In the data rows, the value 128 means zero.
Some points, one per row:
116 99 129 92 99 120 120 75 128 180 177 132 107 114 91 125
147 77 148 125 123 120 116 76 141 192 185 118 103 118 86 147
150 81 146 153 142 131 118 96 124 164 153 118 116 113 117 158
121 120 187 59 130 74 164 200 71 137 159 97 157 194 181 96
92 119 162 105 145 64 119 168 77 120 165 91 178 160 204 74
164 96 161 134 162 110 120 128 109 148 148 104 129 116 127 170
94 72 115 163 207 174 178 112 214 143 135 60 236 117 121 129
146 103 130 152 139 115 121 133 105 120 113 103 127 122 143 151
110 168 129 95 100 134 117 136 127 121 113 161 122 125 136 111
106 117 194 60 135 69 133 182 81 134 177 105 160 176 180 90
84 176 149 66 102 124 132 140 150 141 147 200 135 129 97 129
98 114 88 138 180 135 159 143 160 142 120 101 160 131 140 129
107 168 128 99 109 139 122 139 134 123 115 161 129 124 134 116
148 85 150 128 150 113 127 145 108 139 151 109 142 135 140 150
92 185 159 86 109 125 126 129 141 120 137 182 140 122 97 128
117 106 113 120 115 137 133 85 134 160 157 106 122 104 106 115
209 129 89 196 124 149 142 82 172 112 66 128 82 163 61 186
135 153 105 142 104 126 118 134 130 102 93 136 111 146 149 112
93 128 96 112 95 156 169 115 135 126 140 128 142 88 81 117
119 163 100 126 83 170 85 128 129 98 89 187 97 82 112 102
123 93 143 93 102 112 118 73 140 198 190 139 100 116 78 134
143 142 108 130 101 154 96 115 148 123 104 165 85 107 104 128
148 137 112 145 109 150 94 105 154 134 114 163 88 105 103 138
139 152 114 127 100 147 95 128 143 121 101 159 76 119 130 127
98 103 110 152 178 157 162 120 190 138 119 88 186 105 107 142
100 81 118 166 198 166 168 108 211 138 129 62 225 114 118 135
Here are 20 more points, each followed by its number:
89 182 155 88 112 123 123 132 150 124 142 182 146 126 110 126 0
171 111 140 140 147 119 112 124 130 135 147 128 112 131 123 150 1
129 162 82 172 113 137 122 142 133 95 89 141 121 136 168 116 2
119 195 103 127 71 168 59 131 133 100 82 192 69 82 170 100 3
131 163 88 158 105 121 108 134 112 72 81 132 120 152 177 102 4
91 84 102 155 188 161 168 115 201 145 135 73 209 107 111 128 5
187 89 149 145 162 115 116 111 128 145 155 114 114 136 98 178 6
165 73 160 156 176 110 129 124 100 146 154 91 149 121 117 177 7
145 153 110 147 96 139 90 122 134 116 96 148 85 115 151 137 8
157 136 165 76 125 96 180 183 107 148 144 114 139 214 150 129 9
69 128 157 102 154 49 75 124 85 141 188 96 172 145 218 60 10
157 79 152 142 133 127 117 76 138 182 171 120 97 112 80 155 11
177 100 154 141 162 120 117 121 133 140 158 121 115 133 102 161 12
182 84 146 166 177 124 128 110 126 142 147 112 118 129 96 177 13
78 152 172 107 144 138 144 123 193 120 135 167 182 131 77 136 14
139 148 99 155 104 128 113 116 126 84 73 127 109 147 140 109 15
80 123 162 106 146 50 88 143 77 123 172 82 172 145 211 60 16
158 139 160 78 121 104 171 178 111 152 142 124 124 203 144 128 17
84 156 163 106 141 136 146 131 188 115 126 163 182 137 85 142 18
118 148 81 154 124 134 137 154 139 99 102 128 128 133 152 116 19
Which of these numbered points is nearest to each point below, ignoring the 2 directions in which the first points spread most? Its number follows each.
62 138 160 101 170 47 59 96 93 169 203 89 150 137 228 61 > 10
132 159 140 84 88 110 129 165 99 107 106 135 114 171 169 92 > 15
140 87 147 91 101 109 120 81 149 207 196 139 96 119 76 147 > 11
106 177 99 116 69 164 64 132 129 93 73 185 68 75 149 84 > 3
100 157 129 106 119 141 126 131 133 120 119 150 131 117 122 106 > 5
78 137 83 106 94 156 172 125 116 109 119 143 135 89 87 114 > 5
183 78 136 170 162 124 123 99 135 153 140 120 111 128 92 183 > 13
144 157 106 147 94 145 90 122 131 106 94 152 80 114 163 135 > 8
153 129 105 168 118 132 93 105 130 115 94 128 93 105 134 159 > 8
167 78 171 135 173 110 128 135 116 160 168 101 141 127 115 174 > 6
